In the data rows, the value 50 means zero.
Every row has a hidden score from 0 to 40. What is each row's score? 20 is about the middle. The score is a weighted sum of the row's numbers plus the product of two more (or one squared), each taken from its middle value.
tensor([56, 54, 45, 48, 50, 56, 49, 57, 47, 44, 43, 45, 50, 45, 44, 43, 32, 44, 45, 34, 50, 45, 52,
        45]): 31
tensor([52, 68, 67, 97, 32, 69, 62, 30, 44, 27, 23, 47, 21, 39, 80, 64, 80, 27, 51, 50, 44, 64, 37,
        32]): 20
tensor([45, 43, 47, 54, 65, 53, 46, 51, 46, 45, 63, 28, 46, 52, 46, 38, 42, 53, 55, 45, 51, 52, 53,
        46]): 16
tensor([10, 38, 71, 31, 75, 17, 33, 29, 44, 58, 40, 54, 84, 6, 37, 32, 50, 25, 61, 92, 84, 66, 40,
        80]): 38
tensor([59, 48, 39, 45, 59, 55, 52, 61, 35, 40, 54, 48, 48, 55, 51, 45, 46, 52, 53, 43, 56, 56, 56,
        53]): 18
tensor([9, 41, 69, 23, 63, 30, 55, 44, 46, 58, 48, 69, 76, 14, 31, 30, 44, 26, 64, 85, 85, 58, 30,
        74]): 15
tensor([48, 59, 44, 62, 74, 49, 62, 50, 69, 39, 45, 29, 28, 51, 50, 50, 45, 75, 30, 24, 39, 43, 45,
        39]): 12
tensor([19, 41, 73, 45, 47, 39, 39, 77, 46, 72, 32, 74, 65, 44, 49, 46, 52, 39, 62, 84, 84, 54, 35,
        78]): 16
tensor([61, 42, 45, 45, 60, 58, 48, 43, 46, 60, 65, 46, 60, 55, 61, 44, 70, 60, 61, 50, 47, 53, 83,
        40]): 19
tensor([58, 42, 44, 48, 53, 31, 47, 49, 53, 57, 58, 52, 44, 64, 54, 51, 55, 48, 61, 37, 50, 66, 63,
        49]): 24
tensor([46, 78, 85, 74, 12, 76, 71, 3, 49, 16, 19, 42, 19, 44, 66, 60, 57, 27, 33, 30, 40, 77, 43,
        56]): 18
tensor([53, 75, 53, 61, 46, 46, 58, 56, 65, 55, 56, 60, 49, 60, 53, 49, 47, 52, 47, 47, 42, 41, 44,
        34]): 17
tensor([79, 25, 33, 40, 46, 64, 53, 52, 58, 29, 30, 8, 47, 35, 36, 56, 83, 82, 69, 34, 42, 48, 40,
        38]): 5
tensor([57, 56, 44, 49, 45, 48, 45, 53, 54, 45, 53, 52, 41, 51, 61, 58, 38, 59, 41, 53, 42, 32, 41,
        44]): 23
tensor([25, 36, 65, 41, 68, 58, 54, 46, 18, 36, 76, 16, 44, 36, 19, 36, 33, 55, 51, 41, 54, 40, 64,
        56]): 21
tensor([65, 42, 66, 62, 43, 27, 75, 51, 65, 63, 64, 56, 44, 37, 54, 43, 50, 26, 28, 37, 42, 59, 43,
        49]): 28
tensor([48, 47, 55, 59, 67, 60, 64, 49, 53, 43, 41, 36, 35, 55, 44, 61, 42, 57, 41, 38, 41, 28, 57,
        39]): 22
tensor([55, 48, 46, 51, 52, 59, 53, 38, 46, 49, 54, 44, 51, 52, 45, 45, 61, 67, 54, 51, 48, 50, 58,
        50]): 13
tensor([32, 74, 37, 62, 15, 80, 20, 38, 46, 40, 37, 36, 45, 54, 68, 42, 40, 74, 69, 65, 31, 36, 52,
        62]): 21
tensor([62, 55, 38, 52, 48, 51, 56, 54, 42, 51, 43, 44, 46, 61, 34, 46, 44, 58, 44, 43, 44, 29, 51,
        53]): 22
tensor([54, 62, 55, 61, 38, 44, 56, 37, 33, 34, 50, 39, 40, 53, 51, 63, 42, 52, 46, 26, 41, 39, 54,
        52]): 21
tensor([48, 62, 89, 70, 23, 67, 70, 5, 50, 21, 27, 47, 26, 41, 86, 74, 61, 28, 47, 40, 40, 81, 43,
        46]): 36
tensor([16, 30, 67, 47, 42, 32, 36, 81, 52, 52, 38, 92, 79, 31, 46, 42, 44, 30, 71, 84, 85, 45, 33,
        87]): 24
tensor([54, 61, 44, 33, 61, 47, 54, 49, 60, 47, 49, 54, 44, 54, 36, 57, 44, 59, 43, 41, 40, 31, 49,
        45]): 24
tensor([72, 48, 42, 46, 66, 57, 48, 56, 46, 54, 59, 35, 53, 54, 52, 54, 61, 59, 52, 49, 46, 48, 59,
        42]): 14
tensor([75, 35, 43, 43, 55, 47, 49, 51, 47, 53, 55, 52, 41, 54, 50, 56, 59, 57, 67, 39, 39, 58, 50,
        44]): 27
tensor([58, 56, 56, 68, 67, 67, 59, 57, 60, 44, 50, 53, 47, 61, 40, 58, 55, 59, 44, 43, 46, 26, 45,
        50]): 21
tensor([56, 59, 51, 53, 48, 57, 67, 18, 28, 17, 32, 46, 44, 55, 48, 63, 54, 49, 55, 45, 44, 48, 56,
        62]): 27
tensor([40, 35, 73, 33, 51, 29, 75, 58, 43, 56, 55, 77, 56, 35, 50, 27, 32, 27, 30, 60, 61, 71, 39,
        65]): 17
tensor([56, 35, 31, 45, 43, 14, 43, 34, 61, 76, 63, 29, 34, 70, 26, 38, 72, 52, 74, 46, 60, 82, 64,
        37]): 20
tensor([60, 56, 35, 44, 47, 53, 50, 57, 65, 39, 50, 54, 49, 61, 59, 53, 58, 51, 45, 50, 55, 54, 57,
        55]): 12
tensor([56, 41, 31, 22, 57, 34, 29, 38, 43, 60, 55, 45, 27, 62, 41, 42, 76, 48, 88, 30, 60, 74, 50,
        44]): 22
tensor([57, 62, 44, 69, 55, 45, 53, 56, 49, 45, 50, 38, 42, 50, 40, 60, 48, 60, 45, 29, 40, 57, 50,
        65]): 26
tensor([65, 52, 44, 59, 36, 53, 51, 66, 53, 49, 53, 50, 52, 56, 49, 53, 59, 57, 43, 41, 40, 43, 48,
        50]): 18
tensor([56, 44, 39, 46, 55, 53, 49, 44, 48, 54, 60, 41, 52, 54, 46, 41, 65, 61, 61, 55, 54, 55, 77,
        39]): 11
tensor([56, 53, 46, 55, 38, 49, 52, 56, 55, 55, 57, 50, 49, 53, 62, 52, 46, 55, 41, 47, 42, 62, 40,
        36]): 16
tensor([22, 40, 69, 43, 42, 35, 41, 76, 54, 39, 40, 80, 77, 43, 50, 46, 32, 39, 64, 75, 79, 55, 35,
        71]): 15
tensor([47, 29, 34, 37, 55, 51, 40, 51, 47, 62, 62, 54, 52, 63, 51, 45, 59, 48, 63, 61, 52, 67, 80,
        43]): 20
tensor([60, 53, 53, 43, 50, 58, 40, 43, 53, 53, 45, 53, 45, 51, 43, 55, 45, 44, 58, 37, 44, 27, 33,
        43]): 34
tensor([59, 52, 54, 62, 45, 57, 34, 47, 59, 58, 64, 44, 47, 51, 50, 42, 41, 60, 47, 42, 37, 45, 49,
        52]): 24
tensor([62, 58, 30, 41, 48, 58, 46, 37, 60, 36, 45, 42, 54, 56, 62, 55, 46, 47, 47, 51, 59, 57, 49,
        72]): 20
tensor([39, 49, 44, 45, 58, 57, 52, 35, 40, 47, 56, 43, 50, 54, 29, 50, 70, 58, 54, 48, 50, 31, 52,
        46]): 12
tensor([17, 35, 66, 38, 60, 29, 35, 46, 50, 59, 36, 61, 89, 8, 36, 30, 54, 28, 71, 74, 87, 56, 47,
        86]): 22
tensor([38, 51, 67, 48, 62, 42, 47, 71, 55, 31, 44, 71, 45, 57, 53, 49, 35, 50, 38, 67, 70, 51, 37,
        54]): 15
tensor([19, 38, 64, 43, 50, 45, 39, 67, 53, 45, 40, 80, 73, 42, 32, 42, 37, 28, 51, 72, 80, 54, 30,
        75]): 18
tensor([65, 46, 66, 71, 43, 40, 62, 72, 64, 58, 59, 54, 45, 51, 53, 42, 53, 32, 39, 42, 41, 57, 29,
        47]): 23
tensor([61, 80, 44, 27, 57, 35, 54, 33, 21, 80, 86, 57, 57, 37, 45, 87, 45, 42, 15, 74, 32, 23, 64,
        12]): 21
tensor([61, 53, 44, 54, 48, 52, 55, 56, 53, 69, 60, 49, 57, 53, 51, 57, 47, 52, 41, 48, 43, 34, 24,
        48]): 30
tensor([70, 55, 44, 58, 46, 53, 52, 54, 54, 48, 38, 49, 49, 56, 52, 52, 53, 59, 36, 49, 42, 39, 44,
        49]): 15
tensor([54, 62, 53, 53, 50, 55, 47, 44, 60, 49, 53, 48, 50, 64, 38, 47, 46, 59, 43, 47, 32, 49, 44,
        55]): 20
tensor([57, 58, 48, 53, 40, 54, 44, 54, 44, 73, 57, 61, 52, 58, 54, 61, 54, 60, 27, 63, 43, 37, 47,
        45]): 15
tensor([54, 51, 44, 54, 57, 36, 54, 54, 68, 36, 38, 36, 44, 49, 58, 48, 38, 63, 38, 33, 33, 46, 34,
        48]): 20
tensor([42, 68, 38, 25, 64, 62, 50, 35, 28, 86, 76, 61, 56, 41, 59, 96, 63, 49, 12, 67, 48, 28, 60,
        17]): 15
tensor([56, 48, 47, 50, 66, 58, 58, 52, 44, 50, 50, 48, 52, 53, 45, 63, 61, 56, 55, 40, 46, 55, 58,
        39]): 20
tensor([48, 48, 40, 39, 52, 65, 49, 52, 35, 55, 47, 57, 39, 56, 34, 50, 43, 60, 48, 46, 45, 41, 42,
        37]): 20
tensor([58, 35, 40, 41, 51, 47, 74, 46, 58, 54, 69, 41, 69, 55, 51, 53, 77, 65, 62, 47, 52, 54, 73,
        43]): 24
tensor([45, 74, 35, 63, 67, 40, 64, 52, 62, 40, 45, 37, 31, 41, 77, 38, 41, 82, 36, 19, 33, 71, 33,
        41]): 11
tensor([64, 47, 45, 52, 48, 55, 54, 56, 47, 48, 50, 32, 48, 49, 47, 66, 49, 64, 51, 46, 46, 39, 31,
        48]): 18
tensor([57, 42, 34, 43, 57, 53, 54, 51, 47, 58, 61, 31, 45, 67, 45, 42, 60, 50, 60, 53, 56, 62, 78,
        38]): 20
tensor([48, 49, 67, 44, 47, 45, 57, 68, 56, 50, 33, 71, 59, 40, 51, 38, 23, 32, 42, 59, 58, 63, 38,
        65]): 24
tensor([55, 56, 51, 54, 46, 46, 51, 61, 53, 52, 53, 67, 50, 70, 52, 52, 41, 44, 40, 52, 52, 43, 44,
        50]): 20
tensor([60, 30, 39, 48, 62, 58, 51, 46, 30, 66, 66, 37, 61, 61, 53, 47, 83, 60, 61, 63, 53, 53, 70,
        39]): 9
tensor([43, 77, 47, 32, 57, 59, 44, 31, 38, 85, 64, 64, 53, 46, 68, 67, 66, 66, 14, 57, 56, 34, 48,
        46]): 15
tensor([58, 55, 48, 54, 51, 51, 51, 48, 54, 54, 64, 48, 48, 54, 35, 55, 46, 60, 42, 44, 39, 41, 40,
        46]): 19
tensor([49, 55, 46, 54, 48, 46, 45, 64, 51, 56, 55, 51, 50, 61, 62, 43, 47, 51, 38, 47, 44, 48, 49,
        46]): 15
tensor([65, 38, 55, 73, 65, 63, 42, 60, 56, 36, 48, 50, 49, 49, 44, 31, 35, 68, 61, 32, 33, 61, 36,
        37]): 23
tensor([45, 42, 44, 53, 49, 41, 54, 33, 54, 68, 57, 40, 45, 59, 48, 54, 65, 52, 57, 47, 57, 58, 70,
        41]): 24
tensor([43, 52, 47, 50, 50, 53, 41, 52, 55, 39, 54, 44, 41, 61, 49, 47, 29, 58, 37, 48, 44, 39, 49,
        51]): 17
tensor([48, 44, 41, 44, 65, 46, 48, 47, 37, 49, 50, 41, 55, 59, 49, 50, 53, 44, 41, 48, 58, 70, 76,
        58]): 15
tensor([8, 39, 62, 43, 45, 35, 42, 67, 39, 50, 39, 73, 71, 41, 47, 43, 37, 38, 64, 75, 81, 55, 35,
        88]): 18
tensor([54, 70, 42, 41, 50, 64, 43, 42, 39, 73, 48, 72, 54, 50, 69, 53, 51, 63, 18, 64, 47, 34, 74,
        40]): 23
tensor([24, 81, 89, 83, 30, 63, 77, 10, 44, 18, 7, 25, 16, 60, 66, 54, 51, 22, 44, 35, 34, 35, 65,
        39]): 35
tensor([39, 41, 64, 55, 54, 44, 60, 60, 55, 50, 55, 66, 54, 47, 53, 37, 27, 39, 52, 59, 64, 64, 29,
        66]): 26
tensor([60, 50, 47, 44, 53, 56, 58, 40, 46, 55, 59, 51, 55, 54, 52, 65, 64, 60, 51, 41, 45, 35, 63,
        45]): 22
tensor([54, 48, 47, 53, 49, 58, 50, 54, 71, 39, 37, 53, 54, 62, 56, 47, 43, 46, 49, 55, 43, 49, 54,
        47]): 25
tensor([24, 37, 67, 42, 63, 24, 24, 54, 46, 66, 41, 72, 85, 20, 36, 40, 34, 31, 60, 81, 83, 53, 27,
        81]): 28
tensor([18, 29, 64, 39, 56, 30, 39, 48, 51, 58, 46, 63, 87, 20, 35, 55, 59, 29, 71, 76, 98, 55, 28,
        70]): 19
tensor([12, 38, 67, 31, 63, 19, 41, 43, 49, 58, 48, 63, 82, 11, 39, 32, 51, 23, 53, 81, 88, 63, 40,
        80]): 15
tensor([55, 41, 48, 55, 45, 56, 43, 58, 51, 38, 52, 48, 48, 50, 38, 51, 53, 52, 51, 47, 40, 29, 46,
        53]): 19
tensor([46, 53, 59, 57, 29, 55, 52, 30, 32, 24, 49, 39, 39, 50, 25, 51, 49, 62, 54, 39, 45, 36, 51,
        59]): 11
tensor([52, 46, 47, 68, 55, 57, 46, 61, 67, 46, 32, 52, 56, 71, 48, 37, 45, 48, 53, 54, 44, 42, 66,
        52]): 26
tensor([46, 48, 41, 67, 64, 62, 37, 56, 42, 44, 51, 39, 44, 60, 44, 42, 42, 57, 49, 46, 43, 39, 48,
        52]): 20
tensor([63, 57, 30, 45, 51, 56, 50, 56, 43, 41, 56, 48, 60, 53, 52, 49, 48, 54, 48, 46, 47, 44, 54,
        53]): 18
tensor([54, 43, 41, 53, 51, 47, 47, 61, 49, 49, 53, 43, 55, 52, 47, 59, 46, 67, 48, 46, 44, 45, 43,
        50]): 16
tensor([58, 30, 33, 51, 58, 47, 48, 48, 37, 51, 63, 63, 60, 64, 46, 50, 50, 44, 73, 64, 50, 67, 85,
        34]): 23
tensor([48, 37, 30, 41, 38, 29, 47, 46, 56, 67, 65, 34, 38, 68, 51, 49, 69, 54, 72, 52, 62, 79, 76,
        44]): 20
tensor([68, 54, 43, 51, 52, 56, 56, 48, 47, 41, 57, 52, 53, 48, 36, 54, 59, 52, 47, 47, 45, 45, 56,
        47]): 14
tensor([52, 29, 33, 42, 55, 52, 55, 59, 35, 51, 64, 50, 62, 40, 48, 45, 65, 53, 66, 63, 54, 59, 93,
        36]): 12
tensor([59, 48, 39, 54, 35, 52, 38, 57, 54, 51, 53, 48, 49, 54, 51, 53, 48, 46, 38, 47, 43, 45, 44,
        47]): 18
tensor([65, 28, 57, 77, 66, 57, 54, 52, 57, 37, 52, 47, 54, 41, 39, 42, 26, 71, 56, 31, 30, 61, 33,
        36]): 28
tensor([59, 25, 38, 41, 44, 46, 57, 49, 52, 35, 36, 20, 51, 21, 53, 59, 86, 67, 82, 17, 50, 71, 47,
        49]): 26
tensor([44, 42, 72, 41, 53, 20, 63, 52, 57, 69, 60, 67, 53, 25, 57, 24, 37, 23, 40, 47, 59, 73, 47,
        64]): 27
tensor([49, 63, 67, 69, 36, 58, 63, 14, 40, 18, 31, 39, 30, 51, 50, 64, 51, 54, 55, 34, 41, 14, 46,
        57]): 35
tensor([14, 45, 69, 41, 52, 28, 43, 56, 54, 58, 40, 73, 79, 28, 45, 29, 49, 36, 85, 77, 84, 55, 38,
        81]): 22
tensor([46, 51, 62, 36, 51, 45, 45, 67, 56, 64, 49, 64, 52, 54, 54, 51, 31, 40, 42, 57, 54, 57, 32,
        62]): 24
tensor([52, 48, 72, 45, 46, 17, 74, 48, 57, 61, 59, 64, 52, 25, 66, 18, 41, 26, 28, 50, 54, 66, 41,
        60]): 18
tensor([58, 70, 56, 61, 41, 56, 49, 35, 49, 19, 39, 35, 36, 53, 44, 60, 52, 50, 40, 57, 43, 43, 49,
        48]): 13
tensor([21, 34, 61, 42, 57, 49, 39, 44, 50, 50, 47, 60, 78, 19, 35, 30, 60, 31, 71, 73, 80, 53, 40,
        84]): 20
tensor([55, 62, 48, 40, 55, 59, 50, 44, 35, 89, 60, 63, 53, 51, 51, 56, 63, 67, 13, 55, 46, 20, 48,
        46]): 18
tensor([42, 54, 41, 47, 44, 63, 48, 76, 50, 52, 45, 53, 50, 62, 47, 51, 41, 55, 52, 47, 25, 47, 58,
        49]): 22
tensor([64, 36, 38, 37, 57, 64, 63, 44, 53, 45, 38, 14, 36, 35, 52, 46, 78, 88, 47, 20, 47, 43, 50,
        53]): 19
tensor([50, 32, 32, 48, 61, 50, 53, 51, 26, 61, 70, 50, 49, 48, 47, 49, 58, 40, 71, 60, 51, 74, 88,
        35]): 21
tensor([57, 72, 44, 52, 52, 54, 49, 67, 55, 46, 51, 47, 44, 52, 53, 54, 47, 60, 42, 42, 40, 46, 38,
        47]): 12
tensor([43, 56, 61, 62, 52, 51, 59, 48, 51, 48, 40, 36, 39, 51, 68, 51, 49, 56, 53, 35, 36, 47, 41,
        50]): 24
tensor([18, 50, 60, 38, 41, 33, 54, 70, 47, 49, 32, 76, 70, 42, 63, 38, 15, 33, 54, 69, 75, 60, 35,
        78]): 24
tensor([44, 56, 59, 53, 45, 20, 61, 65, 54, 60, 55, 71, 56, 38, 50, 25, 44, 36, 42, 60, 57, 65, 40,
        74]): 16
tensor([53, 62, 73, 68, 49, 56, 74, 20, 48, 24, 20, 28, 30, 49, 38, 67, 46, 45, 56, 33, 42, 0, 46,
        52]): 35
tensor([37, 46, 69, 28, 54, 28, 61, 48, 58, 51, 54, 70, 59, 29, 49, 24, 33, 24, 42, 63, 62, 70, 33,
        69]): 21
tensor([67, 33, 25, 39, 51, 55, 45, 56, 43, 45, 40, 44, 45, 33, 48, 56, 63, 68, 59, 43, 41, 45, 40,
        37]): 15
tensor([50, 53, 53, 55, 47, 55, 46, 58, 64, 49, 47, 66, 50, 60, 48, 56, 47, 58, 50, 49, 40, 44, 50,
        50]): 25
tensor([48, 73, 88, 73, 7, 68, 72, 0, 39, 15, 16, 44, 21, 48, 81, 74, 60, 24, 41, 31, 41, 78, 46,
        49]): 24
tensor([46, 70, 67, 57, 79, 57, 72, 41, 49, 34, 33, 26, 31, 59, 19, 79, 52, 62, 44, 42, 35, 10, 62,
        36]): 21
tensor([56, 31, 41, 45, 60, 51, 66, 48, 33, 58, 64, 43, 53, 67, 50, 53, 68, 50, 61, 51, 52, 46, 75,
        50]): 21
tensor([40, 65, 46, 67, 53, 68, 72, 35, 55, 38, 40, 26, 37, 54, 79, 51, 53, 58, 38, 24, 36, 49, 42,
        34]): 21
tensor([46, 64, 40, 61, 69, 31, 59, 53, 69, 36, 46, 36, 48, 30, 76, 37, 48, 75, 26, 6, 32, 47, 33,
        30]): 12
tensor([37, 73, 67, 33, 58, 60, 34, 31, 39, 93, 66, 69, 56, 35, 68, 84, 72, 66, 7, 65, 46, 46, 51,
        34]): 26
tensor([50, 53, 44, 54, 48, 44, 47, 58, 52, 55, 54, 50, 38, 47, 47, 53, 45, 56, 33, 37, 43, 49, 35,
        43]): 17
tensor([56, 54, 51, 65, 45, 44, 51, 65, 55, 55, 44, 58, 50, 54, 54, 48, 25, 31, 41, 54, 53, 52, 35,
        57]): 29
tensor([17, 31, 49, 29, 48, 31, 32, 46, 52, 59, 47, 67, 80, 39, 36, 41, 62, 33, 75, 75, 84, 48, 38,
        78]): 21
tensor([58, 38, 41, 44, 54, 59, 70, 51, 30, 58, 69, 31, 62, 60, 66, 61, 75, 62, 55, 52, 51, 69, 77,
        36]): 22
tensor([60, 48, 45, 43, 55, 55, 55, 55, 47, 49, 61, 44, 52, 55, 50, 51, 59, 56, 52, 48, 50, 53, 57,
        36]): 12
tensor([45, 72, 31, 33, 50, 46, 48, 53, 45, 39, 60, 54, 51, 48, 57, 70, 43, 52, 44, 62, 35, 37, 37,
        30]): 21
tensor([55, 50, 44, 55, 67, 51, 47, 58, 54, 55, 54, 58, 50, 54, 47, 53, 47, 57, 41, 48, 43, 44, 43,
        48]): 23
tensor([40, 40, 66, 44, 62, 66, 50, 48, 39, 37, 74, 41, 45, 49, 43, 36, 32, 61, 59, 46, 55, 32, 69,
        53]): 19
tensor([56, 55, 35, 54, 62, 51, 38, 56, 45, 49, 56, 49, 47, 56, 45, 55, 46, 59, 42, 44, 45, 34, 50,
        47]): 19
tensor([60, 49, 48, 57, 47, 64, 51, 56, 55, 54, 44, 50, 42, 55, 62, 58, 48, 53, 46, 47, 42, 47, 44,
        34]): 21
tensor([58, 51, 52, 54, 49, 54, 48, 51, 78, 50, 52, 50, 41, 56, 40, 52, 47, 57, 39, 50, 43, 64, 47,
        44]): 14
tensor([60, 39, 43, 55, 55, 36, 36, 53, 40, 50, 57, 43, 47, 47, 47, 45, 49, 57, 58, 48, 45, 58, 46,
        43]): 15
tensor([45, 62, 76, 68, 38, 71, 64, 14, 33, 32, 57, 57, 31, 17, 78, 69, 78, 41, 45, 35, 40, 68, 43,
        51]): 24
tensor([56, 53, 51, 50, 60, 55, 46, 51, 61, 54, 46, 53, 53, 55, 48, 69, 59, 55, 30, 48, 49, 40, 66,
        42]): 18
tensor([70, 58, 46, 49, 53, 54, 49, 58, 57, 56, 53, 47, 50, 55, 55, 63, 60, 52, 42, 49, 48, 49, 47,
        52]): 16
tensor([24, 43, 73, 38, 47, 41, 47, 92, 53, 50, 59, 73, 69, 48, 48, 47, 16, 56, 58, 68, 72, 58, 42,
        78]): 23
tensor([51, 44, 73, 21, 70, 20, 66, 53, 57, 58, 50, 59, 57, 17, 36, 25, 35, 23, 41, 57, 61, 64, 45,
        66]): 22
tensor([39, 61, 58, 37, 45, 52, 47, 84, 55, 47, 51, 59, 55, 56, 42, 48, 32, 50, 48, 63, 61, 44, 26,
        63]): 13
tensor([68, 48, 35, 45, 54, 46, 46, 44, 40, 60, 47, 64, 40, 69, 46, 46, 61, 50, 69, 39, 48, 60, 35,
        33]): 25
tensor([48, 53, 44, 54, 41, 52, 54, 70, 50, 43, 54, 44, 50, 53, 51, 54, 48, 51, 46, 44, 43, 50, 33,
        47]): 17
tensor([51, 47, 42, 54, 54, 45, 42, 40, 42, 48, 57, 41, 48, 50, 42, 55, 52, 49, 56, 50, 58, 53, 55,
        48]): 16
tensor([54, 53, 40, 58, 52, 44, 48, 58, 56, 42, 49, 49, 55, 56, 42, 52, 39, 49, 58, 46, 50, 55, 30,
        51]): 21
tensor([56, 50, 46, 51, 50, 58, 46, 66, 46, 49, 40, 46, 48, 52, 49, 49, 45, 54, 46, 47, 43, 42, 47,
        43]): 17
tensor([21, 35, 63, 43, 66, 25, 35, 44, 61, 70, 47, 62, 87, 4, 29, 27, 56, 15, 70, 77, 92, 56, 41,
        74]): 25
tensor([59, 41, 45, 52, 42, 50, 39, 54, 53, 60, 59, 50, 50, 54, 51, 54, 47, 57, 44, 55, 42, 63, 44,
        47]): 16
tensor([52, 34, 33, 60, 76, 40, 50, 52, 41, 48, 57, 51, 51, 62, 34, 46, 45, 50, 70, 61, 57, 63, 93,
        40]): 19
tensor([57, 48, 42, 45, 46, 63, 46, 61, 43, 44, 49, 67, 51, 67, 57, 36, 43, 51, 51, 55, 50, 33, 68,
        56]): 24
tensor([56, 33, 49, 35, 40, 73, 40, 55, 47, 39, 58, 66, 62, 78, 40, 49, 40, 45, 39, 62, 47, 30, 68,
        42]): 21
tensor([54, 52, 44, 55, 41, 56, 43, 57, 54, 45, 58, 37, 50, 60, 50, 52, 48, 58, 38, 42, 45, 40, 45,
        48]): 15
tensor([55, 41, 36, 43, 59, 43, 50, 53, 29, 57, 61, 41, 51, 57, 53, 47, 56, 54, 62, 53, 57, 61, 78,
        39]): 14
tensor([54, 40, 30, 40, 59, 65, 34, 46, 43, 43, 57, 38, 43, 71, 39, 29, 49, 62, 69, 53, 59, 59, 90,
        44]): 14
tensor([51, 54, 47, 48, 47, 35, 48, 42, 64, 50, 55, 44, 46, 57, 63, 53, 54, 52, 48, 46, 52, 56, 51,
        51]): 17
tensor([68, 36, 45, 44, 51, 49, 61, 32, 51, 63, 61, 41, 52, 58, 42, 42, 63, 62, 54, 47, 51, 44, 46,
        47]): 22
tensor([57, 54, 31, 44, 57, 55, 51, 63, 59, 39, 52, 49, 52, 59, 71, 55, 54, 42, 47, 59, 56, 56, 62,
        56]): 14
tensor([39, 56, 52, 45, 56, 47, 52, 48, 54, 55, 54, 54, 55, 53, 58, 52, 43, 47, 42, 35, 46, 54, 44,
        61]): 27
tensor([44, 76, 78, 99, 21, 71, 70, 21, 50, 25, 16, 35, 15, 46, 82, 68, 68, 20, 48, 34, 43, 60, 40,
        31]): 19
